Each named move below is a turn or a mirror, shown by a few rows before and after it. Which moves, in which order, take the first row of each later pair to the second? The first pair is answered.
move ketev:
[-2.81  3.27  2.44 -0.52 -3.24 -0.44  0.14 -1.84 -1.23  1.75 -2.11]  ->  [-0.35  5.22  1.43  0.30 -0.89 -3.75  0.40 -1.87 -0.60  1.94 -0.44]
[ 0.75  0.19 -2.19 -3.38  0.83 -0.23 -1.65 -1.03  3.18  0.24  0.88]  ->  [-0.18 -0.60 -1.62 -3.85 -0.07  0.94 -1.80 -1.13  3.02  0.13  0.48]
[-2.31  0.16  1.01 -0.19 -2.95  2.84  1.31  0.10  0.86  3.55 -1.67]  ->  [ 1.56  2.80 -0.42  0.93  0.92 -2.82  2.13  0.44  1.51  3.35  0.90]
[-0.59  2.61 -1.13 -1.56  1.85 -3.71 -0.73  1.50 -0.88  1.60 -1.48]  ->  [-3.39  0.68  0.10 -2.21 -0.67  0.15 -0.89  1.17 -1.00  1.59 -3.25]
move kefu:
[ 1.23 -0.35  0.49  0.34  0.11 -1.16 -0.57  0.79  0.13 -0.64 -0.25]  ->  [ 0.52 -0.33  0.65  0.29 -0.04 -0.50 -0.71  0.95 -0.57 -0.75 -1.07]
[ 1.68  1.23 -1.43 -0.21 -1.76 -0.92  1.58 -3.10  1.81  0.33  1.52]  ->  [-1.20  1.57  0.37  0.34 -3.47  0.86  1.44 -2.84 -1.76  0.20 -1.03]
[ 0.56  1.12 -0.24  3.84 -1.63  0.47  1.64 -0.39  1.77  1.53 -0.51]  ->  [ 0.28  1.25 -0.14  3.87 -1.66  0.56  1.46 -0.24  1.38  1.76 -0.86]
[-0.25 -0.73 -1.31 -1.75  3.63 -1.73 -1.18  0.66 -0.13 -0.12  0.98]  ->  [-2.24 -0.72 -0.01 -1.30  2.59 -0.48 -1.45  0.78 -2.68 -0.38 -0.66]
move bufed:
[-1.28  1.16  0.46  2.00 -1.85  1.25  0.74 -1.22 -1.23  1.67 -1.92]  ->  [ 0.48  0.42  0.05  2.85 -2.08  1.11  1.70 -1.59  0.60  0.83 -0.17]
[-0.64  1.66 -1.48  0.49 -3.01 -2.00 -0.82  0.54  2.16  3.51 -1.29]  ->  [ 0.21  1.19 -1.57  0.82 -3.16 -1.95 -0.33  0.46  3.38  3.15 -0.22]
[ 2.27  0.22 -1.25 -0.82  3.17 -1.35  0.01 -0.55 -0.94  0.40  2.51]  ->  [ 0.62  1.08 -0.71 -1.15  3.31 -1.59 -0.87 -0.08 -2.50  0.84  0.64]
[ 2.15  3.13 -1.89  0.04  2.23 -4.78  0.14  1.03 -0.33  1.12  0.46]  ->  [ 1.92  3.30 -2.28  0.03  2.28 -4.98  0.24  0.83 -0.06  1.25  0.69]
move dur:
[ 1.22 -1.57  0.93  1.14  1.33  0.28  1.90  0.76  0.09 -3.65  1.45]  ->  [-0.87  1.67  1.00  0.19  2.34 -2.14  0.19  1.01 -2.77 -1.60 -1.26]
[ 1.93  0.59 -0.67  0.11  1.32 -1.46 -0.06 -0.34 -1.41 -1.46  0.32]  ->  [ 2.03  1.14 -1.11  0.20  0.78 -1.53  0.29 -0.88 -0.95 -0.46  0.10]
[-1.20  1.16 -0.59  1.23 -1.14  1.85  0.96 -2.89 -0.58  0.57 -0.12]  ->  [-1.17 -0.67 -0.14  1.15 -0.01  2.78  1.07 -2.12 -1.12 -1.15  0.25]
[ 2.62 -0.10 -0.49  3.20 -2.31  0.96  1.78 -0.67  1.03 -0.04  0.96]  ->  [ 1.28 -1.75  0.81  2.19  0.94  1.39  0.66  1.92 -2.17 -2.73  0.24]
move Dezu:
[-3.59 -3.00  3.54 -2.04  0.57  2.82 -1.64  0.32 -2.33 -2.36 -2.17]  ->  [-3.84 -3.36  2.73 -3.86 -0.15  2.83 -2.20  0.01 -0.43 -1.38 -2.39]
[-3.73 -1.05  1.22 -1.64 -2.65  2.90 -0.82  0.07 -0.72  1.50 -2.54]  ->  [-3.57 -0.81  1.61 -0.15 -2.01  3.22 -0.22  0.26 -2.82  0.36 -2.67]
[ 4.36  0.32 -0.94  0.22  1.20 -2.70  0.53  0.39  1.58 -0.01  0.68]  ->  [ 4.51  0.66 -1.18  0.11  0.19 -2.47  0.40 -0.35  2.49  0.49  0.54]
[-2.60 -0.71 -2.25 -1.48 -0.12  1.86  1.63  0.87  3.83 -0.02  0.76]  ->  [-2.49 -0.30 -1.44  1.27 -1.88  2.98  2.87  0.04  2.28  0.04  0.57]
Then:
Between the rows of a pair lie 2 to 4 moves.
[-2.23 -4.19  2.94  2.75 -2.89  3.49  0.70  0.08 -1.26 -0.61  1.98]  ->  [ 1.04  0.53 -0.59 -0.63  2.49 -5.48 -0.79  0.61  2.06  2.38  3.83] -> ketev then dur then Dezu then dur
[-2.93  0.53  0.85 -2.49  2.67 -0.92 -2.02  3.15 -0.71 -0.05 -1.70]  ->  [-1.98 -3.10  1.58 -1.53  1.17  2.88 -0.90  2.94  0.56 -2.43 -0.28] -> dur then kefu then dur then dur
[ 1.37 -0.87 -1.22 -0.97 -3.05  2.39  0.72 -2.11  4.53  1.08  3.16]  ->  [ 2.40  0.10 -1.04  1.21 -3.31  1.70  2.15 -2.77  3.22  0.69  3.43] -> ketev then bufed then Dezu then bufed
[-2.87  2.54 -1.11 -0.44 -3.69 -0.77 -0.54 -2.15 -0.11  3.09 -2.15]  ->  [-1.63  3.80 -0.70  2.08 -1.51 -3.35  0.21 -1.39 -2.82  1.63 -1.14] -> ketev then kefu then Dezu
[ 0.35  1.75 -1.30 -2.75 -0.54 -1.52 -0.75 -1.26  3.24  2.75  0.44]  ->  [ 0.09  0.32  1.64  3.13 -2.15  2.22  1.98 -1.03 -2.40 -0.73 -0.33] -> Dezu then Dezu then ketev then dur
[ 0.58  2.34 -0.02 -0.12  3.63 -3.01 -0.76  0.82 -2.97 -0.34 -1.03]  ->  [-0.46 -0.14  0.88 -0.88  3.77 -0.83 -1.10  1.67 -3.54 -2.07 -1.26] -> ketev then bufed then Dezu then dur
[-0.65 -0.61  0.45 -3.27  4.68  1.61 -4.12  2.06 -3.76  0.33 -3.03]  ->  [ 3.80 -0.03 -2.88 -3.62  4.10 -1.41 -3.17 -0.07  3.47  2.19  0.96] -> Dezu then ketev then bufed
[-2.76  1.28 -2.35 -4.12  0.63 -1.85 -1.43  0.26  1.40  0.59 -1.32]  ->  [-0.98 -0.32 -0.31  3.44 -2.38  1.86  2.83 -0.88 -1.78 -2.82 -0.26] -> bufed then ketev then Dezu then Dezu
[ 1.64 -1.73  1.76  1.30  1.78 -0.92  1.08  0.97 -0.89 -2.72 -1.05]  ->  [ 0.93  0.40  1.07  2.54 -2.34  0.02  1.77 -1.54  0.14  0.46 -2.44] -> bufed then dur then dur then kefu
[-3.08  1.67  2.08  0.95  1.12  1.47 -2.69 -0.52 -2.48 -0.62 -3.67]  ->  [ 0.26  3.16 -0.92 -0.54  3.42 -3.15 -2.84 -1.10  2.06  0.53 -0.40] -> ketev then kefu then Dezu
